(in the rows, 128 means zero)
Where one turn sends some rows of the set: a few examples, then the rows asked
kitiv: [141 126  89 128 111 149 117 119 135 132 135  93 121 111 156  97 137 115
 134 162 130 103 151 149 138 148 160 121 133 177 123 142 141 114 144 117]
viku: [153 130 121 146 111 158 138 168 143 129 131  96 120 107 147 126 154 130
 158 153 155 117 114 161 109 121 135 115 147 166 109 123 136 124 126 103]
rus: [140 118 172 119 157 127 146 133 123 108  93 155 109  90 133 124 157 116
 132  91 134  87 140 140 146  91 127 156 146 140 109 146 123 119 128 124]
Ruzu: [138 130 125 133 125 142 128 139 131 138 116 122 139 110 160 114 153 119
 152 149 155 117 103 152 128 112 143 127 135 153 116  76 151  87 123 135]
naka: [157 148 151 100 141 160 117 155 146 104 129 146 149 108 125 123 146  93
 162 120 135  71 157 152 129 131 138 147 129 172 132 138 131 138 135  95]
gaz: [133 129 150 113 133 128 110 144 119 102 101 160 131 167 139 125 132 113
 150 147 158  89 155 130 155 115 116 161 106 126 106 141 143 126 136 131]
guga: [124 110 161 123 139 183 140 132  93 108 110 136 117 156 139 117 119 111
 127 125 140  89 156 127 154 119 127 150 126 140 133 158 139 121 139 101]
visaz: [137 117 195 121 138 141 145 127 137 123  75 145 119  82 131 114 155 125
 156  95 123 108 162 147 135 103 129 142 137 139 118 143 127 123 123 122]
Valo: [104 101 124 117 120 116  74 124 124 141 107 128 115 127 168  96 150 118
 138 125 136  96 175 146 131  93 132 131 125 158 115 102 134 115 127 137]
Kirof: [129 155 156  92 143 118 125 138 144 106 111 164 123 112 141 120 140 143
 139 139 135  69 147 146 129 158 121 122 136 140 110 176 140 135 126  92]
faluv: [129 123 138 131 111 127 126 125 132 152  98 118 139 102 157 102 144 157
 129 133 137 120 103 128 122 132 151  94 155 137 124 115 163 104 125 115]
lide: [131 133  84 135 121 143 119 120 132 110 139  89 110 108 142  95 144 129
 132 153 123 113 137 145 130 167 134 116 134 163 125 140 138 122 135 123]
Sifo: [142 121 160 112 133 150 113 142 106 109  99 133 146 152 142 132 118 119
 130 101 152  74 143 133 169 136 124 153 114 126 133 145 144 122 134 127]
Kuli: [122 128 172 108 134 116 100 138 141 137 106 137 144  95 117 155 137 115
 143 119 152  69 172 151 132 109 131 147 144 138 105 114 129 130 144 120]
tud: [131 121 164  94 134 133 103 141 145 124 100 140 122 122 130  98 140 146
 148 146 139  69 158 145 120 122 129 116 137 152 107 191 116 105 136  87]
Dife: [121 135 165 139 126 170 127 123 136 116 100 134 101 112 118 141 154 123
 107  90 131  79 163 164 134 141 163 148 147 147 120 134 122 110 115 111]
mases: [133 137 159 140 110 150 111 135 129 117 108 149 127 178 134 122 118 126
 142 151 143  89 185 140 141 130 133 144 132 124 119 139 140 148 127 124]
nebep: [126 121 106 133 104 147 102 127 128 118  94 135 105 112 133  95 185 121
 146 102 129 115 159 140 120  84 142 123 132 156 129 138 141 164 120 108]
lubif: [154 142  95 124 121 130 127  96 117 135  98  99 135  93 141 102 132 127
 170 131 158 105 131 148 150 120 123 102 138 132 127 123 137  96 128 128]
Duka: [127 117 167 140 128 161 128 129 121 106 101 149 123 161 134  89 132 132
 139 127 111 105 166 120 142 130 120 146 124 128 141 151 148 150 126 127]
mef: [ 85 135 117  95 121 154 110 119  96 108 108 124 114  90 136 137 168 118
 130 111 149 121 138 150 128 130 124 119 119 142 129 111 155 144 129 100]
Gero: [ 89 131 169 121 137 134 123 128 149 118 109 155 101 111 130 127 167 137
 119 159 124  85 164 169 126 131 132 160 129 141  99 134 136 132 130 136]
Deg: [136 130  85 123 130 134 119 115 119 124 137  95 128 102 137  96 144 124
 151 179 148  99 128 155 140 109 118 119 141 148 120 128 133 122 149 139]
duda: [118 125 165 108 118 165 114 139 115 102  81 134 133 148 111 123 141 128
 168 143 158 116 153 137 138 124 109 141  97 121 118 153 140 125 136 111]
nebo: [121 121 143  95  99 146 116 129 104 129  97 118 122  84 149 122 156 131
 135 116 145 128 153 147 128  97 145  99 144 143 126 152 144 171 138  95]
Zatag: [151 146 166  99 144 173 124 130 117  91 122 155 139 119 122  95 160 116
 125 139 137  91 123 165 141  97 153 139 153 139 137 136 115 121 129 136]
tevek: [119 133 130 103 124 143 118 143  90  89 130 116  85 108 164 144 147 114
 116 120 162 130 144 166 133 124 132 120 142 146 101 126 118 132 119 113]
Pibol: [130 118 127 127 127 122 128 131 118 144 112 117 130 108 163 113 137 147
 116 131 149 106  93 125 129 124 146 101 162 140 114 116 153  88 129 111]
mub: [110 147 151 104 132 165 102  96 127 129  90 160 135 131 108  99 150 137
 129 132 140  66 146 148 130 123 154 119 144 131 136 136 134  88 123 101]
vune: [119 112 131 123 134 105 107 132 109 131 114 117  98 113 185 113 133 144
 126 106 144  77 154 162 147 107 101 119 145 137 114 131 125 132 114 139]
laf: [117 128 120 130 134 143 128 127 106 123 117 123  87 111 178 135 131 103
 151  94 150  94 175 161 136 123 111 128 131 160 115 108 130 117 107 101]
rumis: [ 89 116 175 108 136 154 121 134 132 116 112 140  99 106 116 133 162 124
 120 163 137 101 164 160 117 113 143 151 135 152  93 145 122 116 146 110]
novol: [134 115 111 153 121 125 137 145 151 151 117 124 116 113 161 101 146 140
 145 140 126  99 126 118 108 126 137 111 152 170 113 134 160 121 129  87]
kip: [164 144  90 120 121 112 122 103 118 121 110 116 137  96 137  99 136 115
 162 137 153 123 131 126 143 109 136 103 152 134 120 123 140 116 137 126]
kasav: [119 132 147 132 119 180 115 137 105  98 108 126 114 168 103 133 132 131
 133 140 159  91 154 142 138 125 119 137 132 119 121 158 127 134 133 103]
puli: [141 110 175 115 117 149  98 147 117 100  91 124 148 149 116 107 128 128
 146 107 135 119 156 112 141 130 126 133 120 123 134 150 136 138 138 123]
rago: [135 142 103 118 119 140 130 111 124 131 132  98 137  90 145 104 134 121
 166 182 143 118 145 158 135 130 123 111 137 147 125 118 144 133 145 131]
Pir: [127 122 136 124  89 142  92 131 136 133  91 122 108 122 167  96 171 143
 135 130 136 111 164 183 136 102 153 124 123 147 121 135 132 145 111 149]
zalu: [158 123 100 124 121 129 132 110 121 116 107 102 107 103 159  88 132 121
 146 127 135 131 138 127 140 142 149 104 139 159 115 153 131  86 129 110]
fiti: [133 129 121 133 122 147 124 141 130 122 113 116 136 105 135 106 169 128
 151 146 149 137  92 142 115 111 137 119 137 145 120  85 149 100 124 130]
Dar: [114 152 159 106 148 131 103 105 125 104 116 171 125 134 120 104 128 124
 129 134 132  94 160 124 117 141 140 115 161 127 119 115 128  95 120 104]
tobi: [157 134 112 157 115 138 133 166 155 132 132 109 121 117 159 117 157 136
 151 152 147  99 112 164 118 122 132 127 146 162 110 117 141 131 118 126]
Furo: [144 143 193 110 146 166 126 128 126 100 120 140 133 118 139  91 134 125
 152 139 128 106 153 173 131 128 128 127 148 134 135 115 108 105 112 144]
Dip: [146 129 149 122 151 153  99 157 153  98 123 125 133 119 111  95 152 122
 170 112 125  69 153 155 118 131 103 140 126 160 132 141 108 117 121 117]
koni: [110 126 163 114 134 126  94 138 140 119  99 125 136  91  85 144 160 136
 142 111 147  78 151 149 122 111 113 139 141 124 112 128 123 137 141 123]
Zuv: [130 125 168 145 125 144 109 131 147 106 109 143 100 123 115 121 153 120
 109  97 117 101 176 140 119 129 166 145 161 148 111 130 115 121 119 121]
dinet: [158 140  88 128 116 128 137 103 129 120  99 117 114 101 162  88 147 129
 140 124 131 112 126 138 153 148 153 113 130 153 126 155 150 106 123 123]
nafit: [124 121 106 148 128 144 149 142 138 146 116 113 110 104 157 117 147 144
 142 132 137  89 111 132 115 137 125 110 145 166 117 138 160 111 126  78]

tevek goes to mef
duda goes to puli
naka goes to Zatag
And these:
kip goes to dinet
Zuv goes to Gero
Ruzu goes to Pibol

Where one turn sends some rows of the set: a few examples, then the rows asked
fopot: [152 118 140 146 144 134 145 132 148 114  93 180 144 146]
Tozi: [149 109 137 174 147  58 127 158 139 130 128 147 152 108]
mato: [130 111 133 173 169 104 167 142 152  91 130 148 157 110]
baf: [128  83 128 170 173  94 125 124 122 144 104 166 160 120]
Kapu: [149 129 135 138 163 158 139 141 146 143 135 130 151 111]
Serur: [174 102 171 166 136 106 143 144 121 149 141 141 146 121]
pebe: [174 111 136 171 134 104 126 127  99 134 126 171 157 125]
Tuso: [147 116 132 145 171 154 135 114 124 123 109 137 145 112]
dotis: [132 126 129 117 184 107 134 148 131 142 137 130 156 105]
nid: [150 126 140 177 144 141 132 145 133 103 118 147 159 141]
Gen: [108 109 120 137 163 101 135 139 164 122 124 166 127  92]
Gubeb: [163 118 166 146 126  93 150 130 147 135 164 156 151 114]
Reli: [120 126 113 144 156 118 142 145 167 130  87 138 150 104]
rodor: [143 125 142 142 172 142 162 140 133 145 123 169 121 120]
Revun: [112 118  98 136 157 116 121 134 155 129 103 162 160 108]
bir: [124  86 143 140 146 131 131 116 149 169 130 150 164 110]
Ditis: [161 125 140 135 148 142 155 116 133 124 108 138 179 130]
pek: [147 111 135 150 151  65 146 170 139 106 135 164 148 113]
diza: [133 102 134 153 158  72 133 149 148 140 140 163 125  85]
Fipi: [133  86 138 159 167 148 139 112 143 140 131 162 155  93]
zamub: [122  75 108 142 154  90 128 124 132 143 127 145 168 112]
zeso: [123  89 148 166 154 123 155 145 119 167 135 160 145 114]
motu: [147 141  97 138 158 106 122 144 140 132 104 141 176 112]
Fup: [160 138 122 159 151  77 131 158 140 116 114 131 170 117]
Zugun: [137  96 117 156 136  87 152 125 165  92 122 146 143 106]
ved: [120 114 127 129 166 101 144 138 155 147 107 164 146  73]
risa: [171 112 160 163 136 116 143 134 126 135 114 129 178 139]
lituv: [180 102 132 134 121 116 134 128 130 140 101 170 172 124]
Notal: [134 132 152 133 132 104 128 147 166 103 105 140 138 128]
puno: [125  89 168 142 135  97 157 110 159 116 127 153 149 117]
pogi: [153 127 141 150 139 126 126 121 115 116 103 133 152 146]
Berut: [168 126 153 147 119  94 127 126 116 141 135 147 156 141]
Zug: [135  90 162 164 144 117 152 123 164 127 155 168 156 101]
Gazab: [162 129 112 146 147 109 153 147 139 144 158 150 158  81]
lafik: [119 141 154 157 164 107 123 161 152 113 112 147 158 129]
dusur: [150  96 170 157 137 118 155 139 137 130 151 162 118 111]
Dumi: [141 108 129 127 147 152 151 106 132 137 120 171 161 114]
gagu: [143 121  96 160 143 106 124 157 143 142  96 137 162 130]
Fovu: [169 126 106 149 149  83 134 172 128 133 128 143 151 122]
matel: [179 107 149 127 125 107 163 143 133 128 129 132 167  99]
vadig: [132  87 164 163 130 107 170 152 136 125 132 132 164 113]
Gupa: [146 129 133 178 138  97 104 146 138 152 110 178 157 110]
nerag: [122  93 139 147 154  72 138 150 143 133 121 184 154  90]
Gida: [174 118 156 135 143  88 159 116 124 122 141 158 134 100]
Kofin: [135 105 123 160 107 100 111 144 146 149 125 165 172 118]
sal: [159 126 136 117 176 103 127 132 128 151 112 145 127 102]
ful: [175 136 117 152 141  94 139 134 150 130 130 161 129  80]
biz: [126  89 148 146 137 138 151 118 140 128 135 184 133 114]

nid goes to pebe
Fup goes to Tozi
And these:
Reli goes to gagu
Fipi goes to Tuso
lituv goes to matel
Gazab goes to mato
risa goes to Serur
ful goes to Zugun

